Read these off the array that follows.
1) What is the entry just right of 77?
2) What is the bottom-left entry?
3) What is the entry in the top-left corner?
4) What is the last entry, reading row by row?
5) What is the third smallest entry?
6) What is the largest entry in the first row?
7) What is the 5th-last entry, reading row by row?
8) What is the 4th-last entry, reading row by row?
[[168 139 272 468 217 130 227  49 431 301 337 494]
 [154 256  50 260 856 331 199  33 309  77 268 509]]
1) 268
2) 154
3) 168
4) 509
5) 50
6) 494
7) 33
8) 309

grid =
[[-38  -2  24  -8 -11 -14  -4 -17  17   3 -11  -3   3 -20]
 [-26  -9  47   0  -3 -19  10 -35  34 -18  -1 -11  -1 -41]
 [ 14  10  56   9  31  -1  24 -23  16 -38  -3  11  21 -37]
 [ 14  13  20   2  16   4   3  -9   2 -15   5  11   7 -13]
 [-15 -13  59   6  14  -8  29 -30  23 -39 -20   0  23 -46]]
The top-right entry: -20
The entry directly below 7 -> 23
Report the largest entry.
59
Report the last entry, reading row by row.
-46
The largest entry in the last column is -13
Report the 5th entry in reading order.
-11
Report the second entry, reading row by row.
-2
The entry just left of the largest entry is -13
Report the entry directly above 34.
17
Report the 2nd entry on the main diagonal.
-9
The 3rd largest entry is 47
Report the second smallest entry.
-41
The 1st entry, reading row by row -> -38
The 3rd entry in reading order: 24
Report the entry directly below 9.
2
Report the entry just right of -18.
-1
The third smallest entry is -39
Report the entry directly above 9.
0
The entry just right of -4 is -17
The bottom-left entry: -15
The entry just left of 9: 56
Report the entry directly above 4.
-1
The entry just right of the largest entry: 6
